Each row has a name. After each piece below comes the name of the row it's from, unless a question asks for something else. Each question is about the rows just above it.

kede: [122 106 138  85]
Fon: [119 126  85 110]
kipe: [147 111  85 144]
gokal: [122 106 138 151]
ziti: [119 109 126  85]
[119 126  85 110] -> Fon
[147 111  85 144] -> kipe
Put [126 109  85 119] back in order: which row is it? -> ziti
[122 106 138  85] -> kede
The row with [119 109 126  85] is -> ziti

rom: [175  82 133  43 194]
tokas: [193 175  82  43 133]
pema: [121 157 198  76 176]
Kunav: [175  82 195 133  43]
Zupu: [134 195 175  43  82]
Which row holds these entries in another order? [ 43 194 175  82 133] -> rom
[134 195 175  43  82] is in which row? -> Zupu
Which row holds these entries in another order? [ 43  82 133 175 195] -> Kunav
[ 43  82 134 175 195] is which row reordered? -> Zupu
[121 157 198  76 176] -> pema
Which row holds these entries in another order? [ 43  82 133 175 194] -> rom

fav: [180  69 167 234 116  75]
tobu: [112 102  61 171 207  41]
vage: [226 167 182  36 177 112]
gaf: [180  64 161 235 126  66]
Sekof: [140 156 199  76  52 213]
nek: [155 141 211 108  32 214]
tolu: [179  67 117 166  46 219]
fude: [116 179 166  46  67 219]
nuvo: [138  82  88 206 193  38]
Dage: [124  91  67 192 203  35]
kera: [182 112 226 167  36 176]
Keza: [ 99 114  33 145 211  42]
What are the next 3 entries after [179  67]? -> [117 166  46]
[ 67 219 116 166  46 179] is which row reordered? -> fude
Which row holds these entries in another order? [219  67  46 166 179 116] -> fude
The next 3 entries after [ 99 114]: -> [ 33 145 211]
Which row holds these entries in another order? [ 36 112 167 176 182 226] -> kera
[155  32 141 211 214 108] is which row reordered? -> nek
The next 3 entries after [180  69]: -> [167 234 116]

gan: [128 118 116 171 145 121  98 216 213 101]
zop: [195 144 140  88 113 136 118 149  91 203]
mamis: [116 216 120 101 118 171 128 213 145  98]
muka: [143 122 135  32 110 132 174 160 125 123]
Which row holds these entries in another order? [ 91 203 195 144 140  88 113 136 118 149] -> zop
[ 98 101 116 118 120 128 145 171 213 216] is which row reordered? -> mamis

num: [ 47 156 119 141 135 126 133 124 159 163 138 136 134 140 130 146 128 127
 134 127 132 127 131 125 131 154 107 159  95 128 120 123  87 147 142 120
 124 113 129 154 127 133 113 137 149 128 162 167 132 128 131 136 116 120
 126 136 120 128 129 138 118 121 127]
bifos: [122 133 133 125 106 125 148 122 125 139 106 122 127 131 107 119 138 137
 157 116 134 138 128 125 128 138 118 122 135 154 195 117 124 143 141  93
 132 141  88 119 138 135 123 122 128 138 123 126 145 129 145 122 115 121
 126 138 119 125 136 149 134 117 100]
lifa: [117 106 125 123 100 157 138 143 125 106 126 145 138 119 128 122 125 138
 116 134 122 138 136 119 128 195 122 133 122 148 138 127 135 131 137 124
 154  88 115 122 141 133 125 125 138 119 139 123 128 117 145 106 141 126
 121 132  93 134 135 122 129 118 149]
[ 88  93 100 106 106 106 115 116 117 117 118 119 119 119 121 122 122 122
 122 122 122 123 123 124 125 125 125 125 125 126 126 127 128 128 128 129
 131 132 133 133 134 134 135 135 136 137 138 138 138 138 138 138 139 141
 141 143 145 145 148 149 154 157 195] is which row reordered? -> lifa
[100 117 134 149 136 125 119 138 126 121 115 122 145 129 145 126 123 138
 128 122 123 135 138 119  88 141 132  93 141 143 124 117 195 154 135 122
 118 138 128 125 128 138 134 116 157 137 138 119 107 131 127 122 106 139
 125 122 148 125 106 125 133 133 122] is which row reordered? -> bifos
What are the next 3 entries after [120 124]? -> [113 129 154]

Zigi: [182 134 134 132  57 110  69 118  61 131 124 161 117  85 113  69  99 117
  51 126 158  82 119  73  77 151 146  52 144 110 200  75 178 122 167 144
  98 189  43 100 150 146]
Guv: [123 106 130 103 133  87 136  84 122 113  48  88  82  93  89 126 160 144
 127 118 108 154  67 106 130 159  65 130 110 175 156 206 144  83 179 161
 148 175 140  86 119 110]
zot: [107  88  76 154 171 126 180 144 167 134  92  81 154  65 167 176  63 151
 191 129 150 118 145 194 166 134  86 181 151 149 117  80 148 133 140  84
 177  89 153 145  98  76]
Lunun: [ 76 165 162 147  85 165  97 169  95 143 177 177 164 166 158  89 147 134
  88 143 165 146 173  40 149 163 169  93 177 120  43  95 165 162 168 107
 109  80  83 165 116 143]
zaka: [203 127 135  80  87 111  82 106  96 139 112 123 106 131 103  85 178  86
  83 145 111  98 107 128  85  73 117  84  93  84 193 178 101 113  75 197
  82 193 109 111 187 163]
Ven: [ 62 126 130 182 154 105 161  99 150  84 114 165  93 172  83 151 158 183
 160 101  90 220  98  85 141 184 141 161 100 178  48 191 104 103 179 109
 153 120 172  96 102 143]
zega: [113 189 185  84 112 185 114 193 118 168 206 152 178 197 170 106 172  96
 122 164 153 120 190  93 156  95 177 120 155  81  74 114 131 187  71 140
  93  80 135 177 168 160]
Sok: [ 87 111  82 106  98 180 111 176 105 196  91  48 180 106 185 108 178  85
 132 204 179  92 158 108 190  76  72 112 175 108 105 165 160 173  95 181
 109 107 128 183 150  94]
tobe: [133  75 158  51 118 117 167 113 182  69 110  43  52 117 146 144 124 134
 161 189  77  73 144  69  61 122 131  82  98 110 150 151  85 134 200 126
 178 119  99 146 100  57]
Give the next 3 entries after [ 87 111  82 106  96]. -> [139 112 123]
Put [146 150 100  43 189  98 144 167 122 178  75 200 110 144  52 146 151  77
  73 119  82 158 126  51 117  99  69 113  85 117 161 124 131  61 118  69
 110  57 132 134 134 182] back in order: which row is it? -> Zigi
What are the next 3 entries after [123 106 131 103]? -> [ 85 178  86]
Put [ 40  43  76  80  83  85  88  89  93  95  95  97 107 109 116 120 134 143
 143 143 146 147 147 149 158 162 162 163 164 165 165 165 165 165 166 168
 169 169 173 177 177 177] back in order: which row is it? -> Lunun
Give the next 3 entries after [152 178 197 170 106 172  96 122 164]. -> [153 120 190]

zudol: [135  57  94 122]
vit: [ 58 122  94 135]
bep: [124 151 177 222]
kulaf: [141 171 132  97]
Baguz: [ 66 173  97 123]
Put [122 135  94  58] back in order: which row is it? -> vit
Which row holds these entries in another order? [122  94  57 135] -> zudol

patu: [ 39  68 219  71 144 229 115]
Foped: [158 115  60 162 196 127 159]
nidip: [206 152 133 167 181 112 199]
Mebo: [219  39  68 115 120 116 113]
vafid: [ 53 239 107 170 199 211 128]
runa: [238 117 173  46  98 131 127]
Mosov: [238 132  46 127 173  98 117]
[115 113 120 116 219  68  39] is which row reordered? -> Mebo
Give the next 3 entries after [ 68 219]. -> [ 71 144 229]
[ 39  68 219  71 144 229 115] is in which row? -> patu
[ 46  98 117 127 132 173 238] is which row reordered? -> Mosov
The next 3 entries after [219  39  68]: -> [115 120 116]
The next 3 entries after [152 133 167]: -> [181 112 199]
Which row holds these entries in another order? [127  46 238 173 131  98 117] -> runa

libol: [ 85 105 122 110 130  41 122 133 142 114 158 111 132  85 103  90 146]
Dut: [184 102  92 172 121 154 119 144  82 190 144 109 132  62 100 146 139]
Vepev: [ 54  99 122 106 109 173 149 130 122 129  76 122 132 211 135 175 135]
fupek: [109 172 149 130 122 142  80 117 109 160  56 143 234 140 132 137 135]
vemus: [ 69  99 114 147 118 123 131 121 209  38 164 115  55 195 130  71 141]
tusot: [ 69 152 163 147 106  85 146 137 182  84 164 146  98 101 144 128 100]
deteg: [ 62  86 110 106 159 142  80 129 109 160  56 143 234 140 132 137 135]
sez: [192 105  92 163 145 104 122 121 162 205 144 109 123  62 103 161 137]
What are the next 3 entries after [106 109 173 149]? -> [130 122 129]
Put [ 62 104 205 122 163 121 192 162 123 137 109 145 105  92 161 144 103] back in order: which row is it? -> sez
What are the next 3 entries after [109 173 149 130 122]? -> [129  76 122]

lubi: [ 98 222 128 110 146 167 115  47 126]
ritig: [223  47 126  98 146 110 128 167 115]
Norom: [ 47 167 128 115  98 223 126 146 111]
vakun: [223  98 146 126  47 142 131 142 140]
Give the next 3 entries after [ 98 146 126]. -> [ 47 142 131]
Which row holds these entries in another order? [ 47  98 110 115 126 128 146 167 223] -> ritig
What are the next 3 entries after [223  47 126  98 146]? -> [110 128 167]
Which row holds these entries in another order? [115 167 128 110 146  98 126  47 223] -> ritig
Which row holds these entries in another order? [223 167 128 146 115  98 126 110  47] -> ritig

